One turn moves every row onto another: examples first, then more rows asked:
tus: [ 0.47 -0.38  1.65 -2.12  0.14 -2.28 -3.43 -0.91  1.99 -0.49  0.42  0.97
  0.48  0.04 -2.55  0.71 -2.33 -1.47  1.11 -0.09  0.76  0.04  0.21  0.42
 -0.20 -0.32 -2.76  1.24  1.42]
roz: [-3.97 -1.29  0.43 -0.62  2.53  1.47 -0.42  0.61  1.28  1.37 -0.70 -0.47
  1.60 -0.27 -0.42 -0.14 -1.63 -2.16  0.03  2.25 -0.70 -0.91  0.77  1.60
  0.11 -0.22  2.10 -0.30 -3.16]
fizer: [ 1.21  1.16  2.58 -1.91  0.49 -1.69  2.16  1.07 -3.17 -0.14  0.11  0.17
 -0.08  0.76 -2.00  0.53 -1.70 -1.07  2.17  2.06 -0.43 -1.80  1.06  1.68
  0.57  1.51 -1.50  2.45 -0.55]
lusu: [ 2.02 -0.47  4.09 -0.51 -3.90 -0.02 -0.49 -0.67 -0.07  2.04  0.70 -0.52
  0.20  0.73 -0.58  0.76 -2.05 -1.99  0.77 -0.99 -2.26 -3.20 -1.61 -0.35
  2.20  0.52  1.55  0.73 -0.46]
refek: [ 0.08 -0.36  1.40 -0.14  2.89 -0.87 -0.83  1.75 -3.07 -0.09 -2.99 -1.91
 -0.64  2.58 -2.31  0.20 -0.42 -0.95 -0.86 -0.77 -0.56 -1.35 -1.86 -0.34
  2.36  2.68  0.19 -1.36  1.59]
Pibu: [-1.62 -2.98  3.23 -2.24  0.15 -0.79 -1.72 -0.45 -0.30 -0.74  0.21  0.31
  0.16 -1.27 -4.19  1.66 -2.28 -1.43 -0.85 -0.32 -3.10 -2.87 -1.98  1.65
  0.54  0.15 -0.97 -1.75 -0.31]
vesi: [ 0.32 -1.16  1.35 -1.43 -1.21 -0.07 -1.14  0.03  3.08  0.81 -2.23 -0.03
 -0.31  4.01 -1.43  0.73 -1.47  1.07 -1.33 -0.24 -1.06 -1.49 -1.54 -1.36
 -0.84  2.00 -0.22  0.54 -3.04]
ravu: [-0.87 -0.20  2.58 -1.03 -0.72 -3.26 -2.89  2.01 -0.69 -1.41 -0.81 -2.14
  2.27 -0.39  1.22  0.53 -0.93 -2.15 -0.46  0.34 -0.56 -0.04 -1.09 -0.26
 -0.06 -3.00 -0.24 -1.95  0.74]
pudo: [-4.08 -1.34  2.20 -0.26 -2.87 -1.71  3.71  0.04 -1.12 -0.56  0.42 -2.02
 -0.17  2.67 -1.61 -0.40 -1.16 -1.49 -0.33  0.76 -1.63 -1.28  0.00  0.29
 -2.22 -1.44 -2.14  0.70 -0.84]
besu: [-2.29 -2.08  2.29  1.56 -0.28 -0.76  1.29 -0.55 -1.02  0.75  1.46 -1.60
 -0.65  1.08 -2.25  0.35 -3.51 -2.82  0.40  0.29 -2.69 -2.87 -1.15 -0.97
  3.46  0.23  3.89 -0.23  0.10]
zelo: [-0.04 -3.56  0.83 -2.47 -1.04 -2.22  0.25  1.29  1.70 -2.19  1.45  0.91
 -0.40  0.89 -1.77 -1.72 -0.63 -1.98 -2.10 -0.08 -1.99 -0.88 -0.29  0.03
  0.92 -1.26  2.06 -0.11  0.67]
Nek: [-1.70 -0.44  0.72 -2.18 -0.36  1.80 -0.04 -0.87 -0.39 -0.99  1.01  2.40
 -1.90  1.85 -0.47 -0.81 -0.47 -2.65  1.11  0.12  1.04 -0.88 -0.84 -0.95
 -0.86  1.85 -1.18  2.98 -0.71]
Pul: [-2.86 -0.74  0.17 -1.30  0.55 -3.38 -0.45 -3.34  1.92 -0.75  1.32  0.55
  0.22  1.07 -2.24 -0.46 -2.26 -3.18 -1.46 -0.08 -0.89  1.51 -2.10  0.74
  0.50  0.23 -0.92  1.53 -0.51]
mok: [-2.68  0.87  2.07  0.09  1.58  0.02  0.73  1.56 -3.50 -0.61  0.35 -0.89
 -0.18  3.04  2.37  1.25 -1.85 -2.88  0.14 -0.43  0.83 -0.87 -1.87 -2.17
 -0.96 -0.22  1.86  0.31 -1.60]
Suni: [ 0.19  1.58  5.48 -2.16 -3.04 -0.51  1.21 -0.03 -0.19 -1.26 -0.41 -0.65
 -0.17  1.07 -0.19  1.60 -2.23 -1.65  0.03  0.27  0.48  0.19 -0.92 -2.32
  0.12  0.77 -2.63  0.73 -1.21]
zolun: [-3.61  2.03  2.29  2.33  0.71 -1.11 -1.90  1.15 -0.67  1.91 -1.46 -2.38
 -0.27  2.19 -1.41  2.23 -2.14 -0.15  1.38 -0.94  0.66 -0.47 -2.00  1.70
 -0.15  1.10 -0.56 -0.83 -1.14]
zeda: [-3.22  1.18  1.67 -1.24 -2.36 -4.95  0.66  0.38 -0.61 -3.28 -1.61 -1.17
 -0.42  2.80 -1.18  1.90 -2.40 -1.64 -0.61  2.10 -0.90 -0.75 -0.86 -1.07
  0.34  0.51 -0.68  1.66 -2.54]
bem: [-0.88 -0.30  1.51  0.75 -2.51 -0.33  1.48  0.52 -0.95  0.91 -1.19  0.46
  1.76  2.54  0.22  1.17 -2.49 -3.65 -0.23 -0.08 -1.54 -2.74  1.55 -0.97
 -0.08  1.26  4.33  1.25 -1.52]
pab: [-0.02 -0.71  3.30 -0.57 -1.72 -2.67  0.90  0.57 -2.45  0.32 -0.86 -1.22
 -2.22  3.52 -2.27  1.58 -1.67 -0.46 -1.92 -0.18 -0.19 -2.71  0.59 -1.49
 -0.61 -0.49 -2.97 -0.05  1.64]
sibas: [-1.73 -1.33  0.68  0.26 -4.02 -2.87 -0.97 -0.56  0.54  0.36 -1.35 -1.87
  1.31  2.23 -0.97  0.59 -1.81 -0.93 -0.19  1.48 -3.37 -2.96 -1.21  1.49
  2.72 -0.18  2.53  0.76 -1.80]
tepam: [-0.37 -0.23  1.40  0.31  0.93 -2.98 -1.46  1.79 -0.52  1.42 -1.47 -0.87
  3.14 -1.21 -1.83  0.55 -2.53 -1.17  0.66  0.82 -3.25 -1.74 -3.41 -0.41
 -0.96  0.91 -2.78  0.31 -0.80]
Motar: [-3.36 -0.23  0.02  0.00 -2.00 -1.56 -1.13  3.03 -0.32  1.60 -1.77 -0.06
  0.59 -1.34  0.30 -0.14 -1.70 -2.70 -3.68  0.16 -0.34 -0.18 -2.15 -1.50
  1.47 -1.14 -1.04  0.70 -0.14]
Lapob: [ 0.60  0.68  1.50 -0.69  0.96 -3.44  1.67  0.82  1.23  0.40  0.72 -1.58
  1.24  1.24 -0.75 -3.28 -0.16 -2.82 -0.86  1.78 -2.47 -0.23 -1.51 -1.56
  2.93  0.58 -0.70  0.60  1.02]
nerir: [-0.36 -3.01  1.75  1.19 -1.89  0.83 -1.46  2.05 -0.04  0.70 -0.57 -1.53
  2.94  1.36 -1.01  1.50 -3.47 -0.57  0.33  0.27 -0.91 -2.35  0.30 -0.27
  1.70 -1.19  2.21 -1.50  0.76]
fev: [ 0.66 -0.31  1.53 -0.73  3.94 -0.05 -1.69  0.85 -0.23  2.19 -0.44  1.07
 -1.79  0.69 -0.81  0.78 -2.00 -2.38 -1.55  0.60  0.46 -2.29  0.84 -1.27
  1.56  1.09  2.67 -0.02 -0.52]
Reduz: [-3.53  2.18  3.11 -0.87 -0.40 -1.79 -0.53  1.99 -1.55  0.78  0.46  0.14
 -0.67 -2.17 -0.68 -0.42 -0.93 -3.85 -0.33  1.33 -1.15 -2.60 -0.34  0.18
  2.85 -0.62 -1.28  1.12  1.80]
Dufu: [-2.63 -1.80 -1.36 -0.13  2.28 -0.86 -3.09 -0.42 -0.78  0.33 -0.47  0.59
  0.90  1.60 -0.56 -0.71 -0.67 -2.19  0.39 -0.92 -0.68 -0.94 -0.39 -1.42
 -3.28 -0.96 -0.01 -0.24 -0.02]
beb: [-2.58 -1.19  0.57  0.06  0.94  0.99  2.24  2.57 -1.43 -0.86 -0.98 -1.71
  1.27  0.49 -0.77 -2.37  0.05 -1.73  2.65 -0.57 -1.45  0.28 -1.95  0.73
 -1.01  1.18  1.33  0.50 -0.51]
tifek: [-3.47  0.15  2.39 -0.26  1.38  0.70 -0.92  1.26 -1.80 -0.51 -2.32 -3.95
 -1.95  1.86 -0.10  0.76 -1.23  0.20  1.42  2.57  1.38 -0.87 -0.16 -1.82
  1.96 -0.50 -0.31 -0.77 -1.35]
Sulo: [-3.35 -0.60 -0.45 -1.80  0.43  0.09 -2.51 -1.62 -0.69 -1.57 -2.21  1.16
 -0.73  3.55 -1.27  0.99 -0.96 -0.68 -1.30  2.03  0.70 -1.46 -0.53  0.92
  1.02  2.12 -2.13  1.10 -0.56]
puzin: [-2.54 -0.68  1.66 -1.04  3.43  0.29 -1.80 -3.18 -0.17  0.70  0.11 -0.96
 -1.59  1.37 -1.60 -2.22  0.30 -2.04  0.20  0.60 -0.79 -0.84  0.44 -1.39
  0.85 -0.19 -0.90 -1.27  1.66]
vamom: [-0.23 -1.51 -0.54 -1.02 -0.77 -1.38  2.76  0.26 -1.70  0.74 -2.14 -1.09
  0.87  2.29 -1.55  0.20 -2.10 -0.55 -2.91  1.34 -0.08  1.32 -1.50  0.30
  0.91  1.42 -1.38  1.24 -3.29]
vusit: [-1.68  1.66  3.42 -2.11  0.44 -1.20  0.53 -1.25  1.63 -0.75  0.97  0.53
 -0.38  3.98 -1.83  0.17 -0.48 -1.36  1.76  0.91 -2.65 -3.81 -0.09  1.18
 -0.03  2.33  0.82  1.49 -1.79]
Kes: [-2.30 -0.21  3.32 -0.42  0.30 -3.71 -0.51 -0.63 -1.30 -0.31  0.68 -2.92
 -2.30 -1.90 -0.87 -0.40 -1.43 -3.67 -0.11  0.04 -1.97 -0.02 -3.24 -1.98
  1.64 -1.40  0.36 -0.81 -0.68]
Laga: [-1.35 -0.55  3.03  0.50 -2.07  0.88  0.06 -0.99 -0.27  1.98 -3.53 -2.02
 -0.38  0.83 -2.35  1.51 -2.55 -1.06  0.29  1.95 -1.52 -2.83  1.80 -0.84
  2.78  1.86  1.66 -0.23 -1.26]
vuz: [-1.68  2.30  1.88  1.80  0.13 -1.53  0.82  1.68  0.86  1.09  0.76 -1.89
 -1.89  3.61  0.40 -1.19 -0.52 -1.63  0.89 -1.10  1.55  1.08 -0.68  0.01
  1.07  0.43  1.84  0.48  0.26]

fev turns into vusit
vuz turns into pudo
Now these:
Nek turns into Pul
Suni turns into Kes
nerir turns into Laga
refek turns into fizer

